In the rows, zero is written as 128.
Where one turn sends some rows of the set: a few examples, then the rows asked:
q_594: [125 149 173 150 142  83 121 103  68 136 129 130 151 113 114 122 117 115
 130]
q_669: [135 150 160 164 125 105 148  95 125 138 120 145 170 111 105 123 125 132
  89]
q_304: [128 143 161 140 131 128 128 102  74 155 119 114 109 117 104 121 131 119
  92]
q_345: [129 147 164 153 126 118 149  92 117 127 124 152 174 113  95 125 124 129
  99]
q_936: [125 145 167 159 133  76 116 102  73 146 128 124 142 106 105 121 118 128
 133]
q_172: [130 144 161 140 132 126 128 102  75 157 117 114 109 117 106 121 131 119
  90]
q_122: [132 149 175 141 150 108 139 102 136 158 119  95 126 120 127 128 130  86
 133]
q_436: [129 152 167 150 140  88 116 100 133 127 172 125 139 106 124 122 110 119
 120]
q_843: [136 142 166 162 137 144 106 103 127 153 100 156 140 106 109 125 130  97
 114]
q_443: [127 142 166 150 135 105 130  97 137 167 119  88 113 108 107 124 129 105
 144]
q_482: [125 148 163 151 135  90 112  97 131 128 173 123 134 101 114 120 109 127
 126]
q_956: [138 143 164 169 135 136 104 105 131 160  97 151 137 103 111 124 131 102
 111]
q_500: [125 142 158 158 116 117 144  88 119 132 124 147 165 105  82 123 123 141
 106]
q_143: [122 147 166 144 136  98 113  95 127 119 175 128 137 103 110 122 108 123
 130]
q_23: [130 145 161 138 134 127 129 103  75 154 118 115 112 119 107 121 131 116
  90]
q_593: [122 143 178 126 151 128 139  96 123 140 124 105 131 121 111 129 127  81
 147]
q_181: [129 139 166 104 134 112 135 104 158 141 121 135 123 107 102 123 134 106
 125]
q_377: [126 151 169 143 141  97 118  97 127 119 174 130 142 107 119 123 109 116
 125]
q_358: [132 141 166 107 135 107 136 106 162 144 119 132 123 107 108 122 134 105
 121]
q_309: [131 139 163 112 130 105 133 104 164 148 118 130 118 103 103 122 134 111
 124]
q_179: [131 145 156 168 116 104 143  91 126 143 121 141 162 104  92 121 125 144
  97]
q_104: [134 138 162 169 129 139 101 101 130 161  98 150 132  99 101 123 130 108
 117]
q_464: [130 150 169 159 140  74 120 105  75 146 126 125 148 111 118 121 118 120
 125]
q_446: [129 138 164 108 129 111 132 101 161 143 121 132 119 104  97 122 133 111
 128]
q_677: [116 136 169 134 135 125 130  90 125 150 124  98 116 110  90 127 127 101
 159]
q_873: [121 144 170 151 136  85 117 100  67 136 130 130 145 108 102 121 116 124
 137]
q_256: [129 144 162 138 132 128 128 103  73 153 119 116 110 119 104 122 132 117
  91]
q_457: [132 138 164 162 132 146 102 100 125 153 101 155 136 102  99 124 129 103
 121]

q_304 moves to q_256
q_122 moves to q_443
q_104 moves to q_457
Where do these go?
q_358 moves to q_309
q_464 moves to q_936
q_179 moves to q_500
q_377 moves to q_436

Where one turn sends some rows of the set: a few examples, then the rows asked:
q_992: [116 141 168 146 163 127 104 160 167 134 115 162]
q_294: [116 176 165 147 132 149 122 143 147 122 136 153]
q_439: [112 124 138 124 163 137 108 152 185 138 135 139]
q_679: [102 161 156 116 122 134 111 135 153 101 102 109]
q_640: [ 87 128 157 123 124 114 129 139 184  98 124 139]
q_227: [120 149 182 136 154 144  99 151 156 134 139 161]
q_565: [100 156 151 114 124 143 109 129 155 101 106 107]
q_763: [100 155 148 115 124 142 109 130 154 103 101 110]
q_918: [ 99 154 148 116 126 138 111 131 158 102 100 107]
q_897: [119 142 173 132 170 129 107 147 187 114 155 135]
q_68: [122 153 175 132 156 149  97 140 164 127 155 156]
q_853: [116 149 159 145 159 139  98 148 165 136 122 169]
q_268: [102 160 155 117 123 133 112 135 154 101 101 109]
q_940: [118 169 174 139 144 138 131 143 166 104 158 125]
q_551: [111 157 157 151 156 114 138 155 182 103 130 125]
q_146: [ 92 135 170 114 115 130 125 130 174  98 146 137]
q_773: [116 135 175 141 172 117 111 161 183 120 131 140]
q_979: [100 155 150 114 126 140 111 130 158 100 105 105]
q_515: [110 164 147 158 145 126 129 155 162 120 107 153]
q_921: [116 133 148 117 152 155 103 145 171 143 150 145]
q_283: [102 160 156 117 123 133 112 135 155 100 103 107]
q_632: [114 128 148 117 160 144 107 148 184 135 153 132]
q_570: [112 130 138 124 155 147 102 150 173 146 132 151]
q_963: [ 87 133 151 128 114 124 122 137 169 111 110 159]
q_929: [102 161 157 116 122 133 112 134 153 101 104 108]
q_102: [120 143 189 131 164 134 107 152 171 120 154 140]
q_798: [ 91 142 165 119 106 139 118 130 158 111 132 157]
q_67: [114 138 156 145 174 119 107 155 188 122 123 149]

q_67 moves to q_853
q_294 moves to q_940
Where do these go?
q_283 moves to q_268
q_798 moves to q_146
q_632 moves to q_439
q_102 moves to q_773
q_565 moves to q_979

Where one turn sends some rows of the set: a few examples, then the rows asked:
q_217: [120 107  91 121  99 145 136 107 123 125 117  95 156 133 159 128 152 114
 147 152 105 107 132 103 158 112  97]
q_448: [ 97 128  85 140  94 112 119 134 119 131 140 112 134 132 166 151 115  98
 151 112 144 117 140 127 181 149 145]
q_386: [115 109 115  96 120 112 138 128 110 105 128 105 131  99 171 156 134 123
 160 149 140 118 170  85 149 150 153]
q_438: [121 127 103 133  83 142 140 140 109 135 135 122 144 160 163 139 116 110
 136 144 122 130 134 129 157 137 138]
q_397: [117 102 106  97 128 102 150 129 108 102 126  84 142  89 168 139 138 112
 169 142 131 114 149  91 152 155 139]
q_111: [103 131  77 149  98 101 125 133 133 130 123 108 146 129 161 134  96  93
 150 119 128 123 138 123 157 144 147]
q_363: [122 123  73 123 134 118 110 107 132 114 131 109 139 121 178 115 117 127
 170 114 155 109 137  79 165 103 126]
q_863: [139 116  84 129 143 121 111 145 121 138 127  97 134 132 209 113  98 113
 142 124 141 101 135  81 154 131 123]
q_320: [153  92 101  87 114 103 144 122 135 131 131 106 122 129 162 139 137 126
 162 126 150 114 119 128 132 125 130]
q_942: [116 119  94 123 101 141 141 111 134 119 123 107 160 153 160 114 136 123
 154 145 107 127 151  98 153 112 105]
q_228: [153  95  99  90 115 100 146 123 141 130 128 107 126 132 161 132 129 126
 162 127 146 119 122 127 125 122 132]
q_559: [140 111  84 127 141 124 108 144 114 140 126  92 130 124 209 121 107 109
 140 126 143  92 128  83 159 132 120]
q_883: [117 113 109 103 123 105 144 128 120 104 117 105 139 100 166 143 120 121
 160 152 130 124 171  83 133 146 156]
q_700: [151  97 103  87 114 103 145 124 138 129 135 111 122 137 163 136 132 130
 165 123 152 121 127 127 132 125 133]
q_911: [121 104 122 102 120 116 134 152 145 126 112 101 147 115 170 115 151  95
 147 141 120 132 159 116 137 153 123]
q_856: [127 117  69 125 134 115 110 104 129 118 121 101 141 108 175 116 120 118
 165 120 148  99 124  81 158 100 122]
q_105: [123 116  74 119 132 122 106 105 122 117 132 103 134 111 179 127 130 122
 167 116 158  97 127  83 172 105 121]
q_742: [113 114 100 113  97 153 134 111 120 121 137 107 148 151 165 133 156 125
 154 141 123 118 148 103 174 117 102]
q_764: [120 104 108 100 121 108 140 125 111 108 114  96 136  86 166 153 132 114
 155 156 129 110 157  86 137 148 150]
q_191: [136 112  80 114 140 131 104 135 115 120 137 101 129 121 195 116 118 130
 141 123 146  85 120  85 166 115 118]
q_681: [118 105 128  97 119 122 132 153 140 124 123 106 140 123 174 122 157 100
 149 136 130 134 165 117 148 155 125]
q_259: [118 119  94 143  85 139 137 133 102 139 128 108 137 135 161 161 122 102
 131 139 119 111 112 128 160 138 137]
q_973: [126 123  96 139  85 137 141 136 111 138 121 111 151 146 158 135 113 101
 132 152 109 122 121 129 145 134 135]
q_665: [140 115  76 120 142 125 109 135 124 119 127 101 137 122 192 104 107 129
 140 126 136  89 121  83 152 112 119]
q_130: [114 129  99 142  85 139 139 136 109 133 139 121 135 155 164 154 112 113
 139 132 127 128 131 124 162 139 144]
q_479: [117 108 105 101 130  97 155 130 118  99 124  87 147  97 167 128 125 116
 172 141 127 123 158  88 143 153 144]
q_245: [121  99 124  98 119 122 131 151 136 127 116  98 142 110 173 126 162  93
 145 141 125 123 153 120 146 154 120]
q_180: [113 108 110  94 128 104 152 131 112  98 136  92 139 102 171 137 134 119
 173 136 138 123 161  90 156 156 145]
q_548: [134 120  80 117 141 129 107 138 124 117 139 109 132 133 195 107 108 136
 144 119 146  97 132  82 162 113 122]
q_302: [119 127  91 150  87 130 143 134 116 136 121 112 145 143 159 143 102 105
 133 140 110 125 122 123 144 134 142]
q_407: [104 119  76 145  95 107 119 130 117 135 121  97 139 110 160 151 115  85
 143 122 130 103 120 129 168 146 138]
q_858: [124 118 101 131  82 145 136 138 100 139 131 111 141 145 162 150 128 102
 132 149 120 115 119 133 161 138 132]
q_534: [137 115  87 124 141 126 108 145 116 138 135  99 128 135 212 121 106 115
 142 121 149  98 136  82 165 134 122]

q_911 moves to q_245
q_942 moves to q_217
q_363 moves to q_856
Where do these go?
q_302 moves to q_259
q_228 moves to q_320
q_448 moves to q_111
q_180 moves to q_479
q_858 moves to q_438
q_863 moves to q_559
q_665 moves to q_191
q_764 moves to q_386

